The rows below come in pairs that one turn or mirror swaps. Which row does each named row swap with?
The rows were stretched afterwards, more along some directions than others.
Q449: [-1.07  0.99 -1.25  1.93 -1.24  4.03 -0.40 -0.50  2.31 -0.81  1.84  1.76
 -1.49 -1.81 -0.94  0.45 -0.46  2.47 -2.15 -1.94]
Q753: [-0.82 -0.79 -0.09 -0.55 -0.12  3.83 -0.99  3.33 -2.52  0.35  2.00  2.02
  1.20 -2.48 -1.20  2.87 -0.89  0.96 -1.64  0.36]
Q28: [-1.05  1.77 -0.74 -1.24  1.32  1.77 -1.01  0.80  0.60 -1.42  1.42  1.08
 -1.60  0.33  2.16  1.64 -0.27 -0.92 -0.92 -2.06]
Q853: [-0.58 -0.77 -3.02  0.66  0.07  5.42  0.78  2.38 -0.26  0.57  1.91  2.27
  2.08 -2.32 -1.88  1.34 -1.12  1.59 -1.21 -0.43]
Q325: [-0.52  1.72 -1.33  1.13 -0.16  1.78  1.41  0.00  0.48  0.76  0.33 -0.39
 -0.71 -0.95  0.03 -1.91 -0.50  1.46 -1.61 -2.34]
Q36: [-0.41  0.44 -1.96 -2.01  1.41  1.82 -1.14  1.82 -2.40  1.25  0.86  1.10
  1.78 -1.11  0.54  0.80 -1.55  0.43 -1.34 -0.40]
Q867: [-0.39  0.10 -0.47  1.49 -0.28  2.82  0.76  3.54 -1.83  0.86  2.36  0.94
  1.13 -3.51 -1.03  2.26 -1.67  2.62 -2.68 -0.31]
Q95: [ 1.12  1.62 -0.36  0.35 -0.14  1.52 -0.95  0.83 -1.90 -1.65  0.22  1.48
 -1.59  0.26 -1.33  1.95 -1.69  0.96 -2.37 -2.21]
Q11: [ 0.20 -1.13  0.00  2.22  0.15  1.66  1.84  1.59  1.13 -0.82  2.66  0.43
 -1.07 -2.63  0.75 -0.10 -0.31  0.18 -0.19 -0.45]
Q604: [ 2.25 -0.17 -2.19 -0.27 -0.31  2.07  0.36  1.13 -1.72 -0.44  0.56  3.31
  0.10  0.08 -4.18  1.93 -1.71  1.91 -2.26 -2.19]
Q545: [-3.05  2.08 -1.88  0.13 -0.64  4.65 -0.70  0.51  1.35  0.33  1.64  0.38
  0.63 -1.67  0.95  0.12 -0.39  2.62 -2.27 -1.42]
Q451: [ 0.06  1.16 -1.79  2.23  0.22  2.48  1.14  1.56 -0.12 -0.92  1.13  1.17
 -1.03 -0.50 -0.82  2.16 -0.96  0.82 -2.01 -2.45]
Q160: [-1.27  1.61 -2.22 -0.58 -0.59  2.47  0.72  0.00 -0.65 -1.67 -0.61  2.14
  0.65  1.07 -2.77  1.31 -1.60  2.39 -2.59 -2.75]
Q60: [ 0.39  0.78 -2.70 -0.50  0.55  2.57  0.81  2.47 -3.61 -0.63  0.24  2.57
  1.42  0.25 -4.20  2.48 -2.37  2.04 -2.29 -1.75]
Q347: [-2.31  1.92 -1.77  1.70 -0.34  5.25 -0.03  1.14  1.35 -0.96  1.88  1.34
 -0.41 -2.14  0.09  0.99 -0.81  2.65 -2.54 -2.24]
Q69: [-0.02  0.72 -1.21 -2.00  1.22 -0.02 -0.40 -1.32  0.41  1.34 -0.17  0.43
  0.01 -0.23  1.27 -1.59 -0.80  0.08 -0.87 -1.46]
Q298: [-1.43  0.11 -1.85  0.17  0.82  0.90  2.43  0.27  1.16  1.67  0.90  0.28
  2.15 -1.17  1.46 -1.49 -0.49  0.89  0.25 -0.81]
Q625: [-0.97  0.75 -0.34 -0.43 -0.71  0.11 -0.72  2.80 -1.52  0.27  1.62  1.52
 -0.10 -0.14 -1.71  1.07 -0.03  0.95 -0.17  0.54]
Q425: [ 2.25  0.58 -2.39  0.55  0.63  1.09  0.08  0.99 -0.64  0.42  0.88  1.41
 -0.11 -0.44 -3.43  1.35 -0.56  0.56 -1.50 -1.93]
Q704: [-0.03 -0.80 -1.99 -0.62  0.79  3.77 -0.07  0.74 -0.91  0.21  0.23  1.48
  0.42 -0.04 -1.03  1.27 -1.29 -0.41 -0.11 -0.25]
Q179: [ 1.44  1.49 -1.02  0.75  0.39  1.46  1.33  2.63 -0.93 -0.88  1.69  2.83
 -0.80 -0.12 -2.19  2.01 -0.93  1.43 -1.39 -2.67]
Q483: [-1.12  0.37  1.29  1.28 -0.20  1.90 -0.25  0.80  2.94  0.31  1.42  1.04
 -1.44 -2.86  2.35 -0.60  0.69  0.26 -0.80 -1.00]
Q458: [-0.10 -0.31  0.24 -0.46 -0.49 -1.13  0.55  0.46 -1.16  0.59  0.19  0.02
  0.74 -0.95 -1.35 -0.56 -0.73  0.84 -1.19 -0.35]
Q103: [ 0.07  2.72 -1.30 -0.06 -0.35 -0.04  0.06  0.53  0.43 -0.21  0.35  1.27
 -1.16  1.21 -0.75 -0.58  0.07  0.84 -0.58 -2.95]
Q673: [ 0.91  1.30 -0.20  1.10  1.26 -0.82  2.16  2.25 -0.56  1.04  0.63  0.40
 -0.32 -0.84 -0.17  0.65 -0.94 -0.48 -0.13 -1.64]
Q860: [-2.36  1.31 -1.67  0.73  0.95  2.16  1.93  1.72 -0.51 -0.03  0.75  0.44
  0.62 -0.50 -0.20  0.66 -1.54  0.93 -0.17  0.05]
Q164: [-0.41  1.59 -0.16 -0.07  1.37  0.00  0.95 -0.01  1.61  1.21  1.37 -0.74
 -0.78 -0.84  2.26 -1.76  0.36 -0.71  0.50 -1.21]
Q140: [-2.73  0.13 -1.53  0.18 -0.10  4.95  0.32  0.60 -0.73 -0.36  1.12  0.86
  1.26 -2.14  0.63 -0.34 -1.41  2.38 -1.64 -0.51]
Q567: [-0.69  0.93 -1.79 -1.40  1.00  1.88 -0.12 -0.91 -0.36  0.87 -1.08  0.66
  2.05  1.20 -0.51  1.67 -0.42 -0.42 -0.71 -1.05]
Q477: [-0.79 -0.01 -2.19 -0.79  1.43  2.48  0.61 -0.50  0.76  1.20  0.12  0.89
  0.52 -0.52  1.18 -0.54 -0.92  0.18 -0.41 -0.57]
Q633: [-0.17 -0.69 -0.42  0.26 -0.86  3.99 -1.38  2.81 -2.62 -0.44  1.07  2.68
  0.40 -1.24 -3.15  2.76 -1.50  1.27 -1.82 -0.09]
Q665: [-0.68  0.99  0.00  0.82  0.17 -0.58 -0.57  0.48  1.05  0.75  1.30 -0.45
 -1.47 -1.18  2.45 -0.87  0.69 -0.18 -0.91 -1.34]
Q540: [ 0.27 -1.08 -0.40 -0.25 -0.25  3.11  0.64  2.65 -1.27  0.38  0.54  3.33
  2.28 -1.91 -1.47  1.43 -0.60  1.73 -2.27 -0.04]
Q201: [-0.50  0.61  0.68  0.98  0.37  1.37 -0.71  2.71 -0.89  0.83  2.33  0.24
 -0.32 -3.41  0.82  1.35 -0.72  0.94 -1.97 -0.45]
Q178: [-0.75  0.76  0.11  1.88 -1.77  0.36  0.24  1.74 -0.32  1.17  1.33  0.39
 -0.24 -2.14 -1.36 -1.44  0.08  3.20 -1.50 -0.33]
Q127: [ 0.93  0.90 -2.89 -1.14 -0.32  1.28  0.08  1.47 -2.37  0.09  0.84  2.12
  1.62  1.73 -3.37  2.31 -0.94  1.11 -0.95 -1.68]
Q83: [ 0.29 -0.90 -0.26 -1.79  0.47  0.49 -1.43  1.51 -1.96  0.63  0.30  2.26
 -0.04 -0.48  0.38  0.14 -0.94  0.43 -0.57 -0.30]
Q426: [ 0.20  1.37  0.17 -0.05  0.07  2.14 -1.31 -0.08 -1.90 -0.90 -0.96  1.95
 -0.77 -0.05 -0.62  0.64 -1.74  1.80 -2.83 -2.26]
Q515: [ 0.27  1.85 -2.04 -0.56  1.72  0.09  0.05  0.10  0.37  0.50  0.01  1.48
 -0.25 -0.56  0.33 -0.48 -0.83  1.25 -1.94 -2.91]
Q5: [ 2.20 -0.68 -1.63 -1.31 -0.29  0.69 -1.29  1.58 -2.90  0.38  0.72  2.77
  0.00  0.52 -3.03  1.67 -1.00  1.09 -1.38 -0.57]
Q830: [ 0.93 -0.83 -1.20  0.68 -2.01  0.37  0.43  0.11 -1.38 -0.32 -0.06  2.75
  1.55 -0.06 -3.12 -0.50 -0.32  3.65 -1.79 -1.36]
Q223: [ 0.29  0.33 -2.13 -1.39 -0.27  3.07 -0.45 -0.71 -2.11 -0.07 -0.65  0.47
  2.05  0.88 -1.83 -0.15 -0.95  0.77 -1.74 -0.05]
Q506: [ 1.34  1.56 -0.09 -0.08  0.43  0.26  0.28  3.09 -2.55  0.82  0.55  1.60
 -0.68 -0.77 -1.56  1.98 -1.04  0.84 -2.52 -2.39]
Q941: [-1.46  0.16 -1.10 -0.94  0.69  0.98  0.21  0.80 -0.21  1.63  0.72  0.18
  1.23 -1.48  0.06 -1.38 -0.16  0.49 -0.36 -0.17]
Q576: [ 0.24 -0.39  1.49  0.88 -0.78  2.52 -1.41  0.92  0.47  0.62  0.61  1.88
 -0.71 -2.15 -0.62  0.44  0.33  0.64 -1.48 -0.62]
Q827: [-1.51  3.03 -1.37  0.15  0.88  2.64  0.16  2.18 -1.43  0.48  0.02  0.90
  0.19 -0.05 -1.10  2.90 -1.55  1.32 -2.30 -1.67]
Q979: [-0.07  1.27  0.61 -0.13  0.44 -0.08 -1.50  0.60 -0.82  0.24  1.19  1.17
 -1.47 -1.75  0.95  1.14 -1.38  1.28 -2.49 -1.49]
Q957: [-2.69  0.29  0.09 -0.64  0.56  2.65 -1.05  0.62 -0.52  0.58  0.16  0.73
  0.47 -1.82  2.07 -0.78 -1.34  0.88 -1.20 -0.14]

Q941 pairs with Q60
Q325 pairs with Q506
Q164 pairs with Q179
Q540 pairs with Q223
Q178 pairs with Q827
Q28 pairs with Q11
Q567 pairs with Q830
Q957 pairs with Q633

The rows below come in pairs that one turn or mirror swaps. Which row does each named row swap with?
The rows were stretched afterwards, more along some directions than others.
Q617: [-1.31 -0.87  2.01 -1.56 -0.28 -3.18 -2.55  1.18 -3.04  0.56 -1.27 -1.87
 -2.99 -0.68  2.59  1.79]
Q99: [-0.09 -0.79 -0.99 -0.13  1.84 -1.37 -1.95 -0.98 -4.83 -1.76 -1.90 -0.39
  1.25 -2.67  2.57 -1.29]
Q306: [ 0.14  2.39 -0.25  1.29  0.02 -0.96 -3.62  0.01 -1.02 -1.35 -1.30 -0.60
 -0.83  0.46  0.91 -0.42]
Q55: [ 0.24  1.17  0.52  1.66 -0.39 -0.59 -2.77  0.62 -1.03 -0.47 -1.55 -0.66
 -1.08 -0.94  0.79 -0.51]
Q230: [ 1.36  2.60  1.63  0.81 -0.12 -0.45 -3.87  0.26 -3.94  0.38 -1.01 -2.02
 -2.51  0.24  3.88  2.15]
Q938: [-0.82 -0.68 -0.06  0.01  1.12 -0.57 -1.51 -0.44 -1.41 -3.06 -0.51  0.72
  1.49 -1.41  0.88 -1.85]
Q895: [ 1.74 -0.66  1.98 -0.19  0.17 -1.02 -1.65 -0.64 -4.53  0.99  0.00 -1.79
 -2.33 -0.04  2.26  2.25]
Q789: [-0.24 -0.91  0.75 -0.78  1.30 -0.98 -3.27 -1.63 -2.48 -2.52 -2.28  0.22
  0.48 -0.84  4.17 -0.11]
Q952: [-0.90 -1.46 -0.91  0.07  1.45 -2.54 -3.12 -0.18 -2.92 -0.52 -1.76 -0.16
  0.70 -2.65  0.71 -2.47]
Q351: [ 0.01  1.60 -0.51  1.34 -0.66 -0.73 -2.43  0.79 -2.78 -0.64  0.21 -0.02
 -0.64 -1.03 -0.81 -0.65]
Q715: [ 0.35 -2.47  2.34 -0.09  0.63 -2.87 -1.04  0.32 -3.21  1.02  0.96 -2.54
 -2.34 -0.31  0.37  1.59]
Q781: [ 0.12  0.77  1.38  2.49  0.20  0.47 -4.32 -0.23 -0.30 -0.75 -0.94 -1.17
 -1.44  1.96  1.40  0.26]
Q776: [ 0.20  1.31 -1.05  2.02 -0.15  1.02 -3.32  0.33 -2.43 -1.38 -1.57  1.12
  0.78 -0.96  0.71 -1.86]
Q392: [-1.42 -0.53  0.81 -1.55  0.86 -2.56 -0.82 -0.46 -3.25 -1.52 -1.44 -0.82
 -1.14  0.06  2.42  1.38]
Q750: [-0.95 -0.49  0.85  1.20 -0.75 -1.21 -1.98  0.50 -1.51 -1.15 -1.86 -0.66
 -1.58 -0.06 -0.72 -0.13]
Q778: [-0.55 -1.51  1.32  1.47  0.37  0.99 -3.10 -0.02 -2.64  0.02 -3.08 -0.55
 -0.95 -0.07  3.69 -0.14]
Q267: [ 0.45  0.69  2.73  0.84  0.84 -0.97 -3.07  0.79 -3.08 -0.64 -0.73 -3.34
 -1.78 -0.48  2.62  0.92]
Q764: [ 0.44  2.37  0.05  0.28  1.16 -0.13 -1.39  0.59 -2.52 -0.95 -1.93 -0.34
 -0.75  0.04  3.65  0.79]
Q999: [-0.42 -0.11  2.34  1.12  0.43  0.15 -2.61  0.36 -0.89  0.36 -2.00 -1.15
 -1.75  0.58  3.53  0.77]
Q91: [ 1.12  1.61  1.58  1.88 -0.98 -0.39 -3.32  1.72 -2.75 -0.57  0.06 -2.69
 -2.35 -0.33 -0.95  0.39]
Q296: [-0.45 -0.11  3.97  1.38 -0.33 -0.74 -3.35  0.46 -1.50 -1.21 -0.12 -2.40
 -2.57  0.97  3.20  3.05]
Q553: [-0.05 -0.34  1.11 -0.34  1.70 -1.22 -0.72 -1.35 -3.10 -1.05 -1.03 -0.18
 -0.87  0.76  0.12  0.08]
Q50: [-0.01  0.02  2.40 -0.59 -0.51  0.35 -2.89  0.52 -2.64 -1.74 -0.56 -1.01
 -1.47 -0.66  5.62  2.12]
Q723: [ 0.21 -0.68  3.55  0.12 -2.06  0.12 -3.00  0.88 -3.00 -0.79 -0.86 -2.78
 -3.56 -0.24  3.38  1.88]
Q679: [ 1.05 -0.44 -1.71  0.61 -0.10 -1.24 -2.07  0.04 -3.27  0.91 -0.32  0.52
 -0.47 -1.12 -0.30 -1.11]
Q807: [-0.30  1.09  0.03 -0.14 -0.83 -0.71 -4.02  0.49 -4.63 -0.22 -1.58 -0.89
 -0.92 -1.57  2.60  1.72]
Q897: [ 0.41  1.62  0.07  1.39  1.34 -2.23 -2.51 -0.69 -2.36 -1.26 -0.31 -1.11
 -0.17 -0.32 -1.30 -0.99]
Q301: [-0.14 -0.07  2.63  1.79  0.22 -0.44 -4.04 -0.31 -2.03 -0.24  0.26 -1.81
 -1.89  0.41  4.00  2.22]
Q183: [-0.03  0.60  1.38  1.20  2.50 -1.95 -1.52 -0.58 -1.14 -2.31 -0.82 -1.77
 -0.10 -0.25  2.16  0.63]
Q921: [-0.66 -1.49 -0.33  1.06  0.27  1.12 -2.41 -0.96 -1.54 -1.55 -2.22  0.80
  0.78 -0.38  0.79 -3.45]
Q429: [ 1.48  0.13 -1.79  0.44  0.60 -1.32 -1.08 -1.31 -3.49 -0.12 -0.35  0.90
  0.36 -0.86 -1.95 -1.60]
Q224: [ 0.47 -1.48  0.99  1.05  1.08 -1.91 -2.00  0.25 -3.00 -0.29 -0.08 -2.13
 -1.98 -0.54 -1.63  0.22]
Q966: [ 1.95  1.69 -0.42  0.77  0.05  0.05 -3.17 -0.91 -4.70 -0.93 -1.37 -0.04
 -1.01 -1.24  1.90  0.15]
Q800: [ 0.00 -0.17  0.52 -2.20  0.48 -1.39 -0.94  0.37 -4.64 -1.92 -1.82 -0.21
 -0.10 -2.08  1.32 -0.69]
Q945: [-1.80 -0.60 -0.41  0.41  0.97 -2.43 -3.14 -1.18 -1.88 -1.73 -1.03 -0.12
  0.92 -0.65 -0.76 -0.11]
Q511: [ 0.14 -0.29 -0.83  0.55  0.50 -0.65 -2.16  0.09 -2.34  0.40 -1.39  0.19
 -1.77  0.92 -0.65 -0.22]

Q296 pairs with Q776
Q750 pairs with Q778
Q800 pairs with Q789
Q553 pairs with Q966
Q999 pairs with Q55

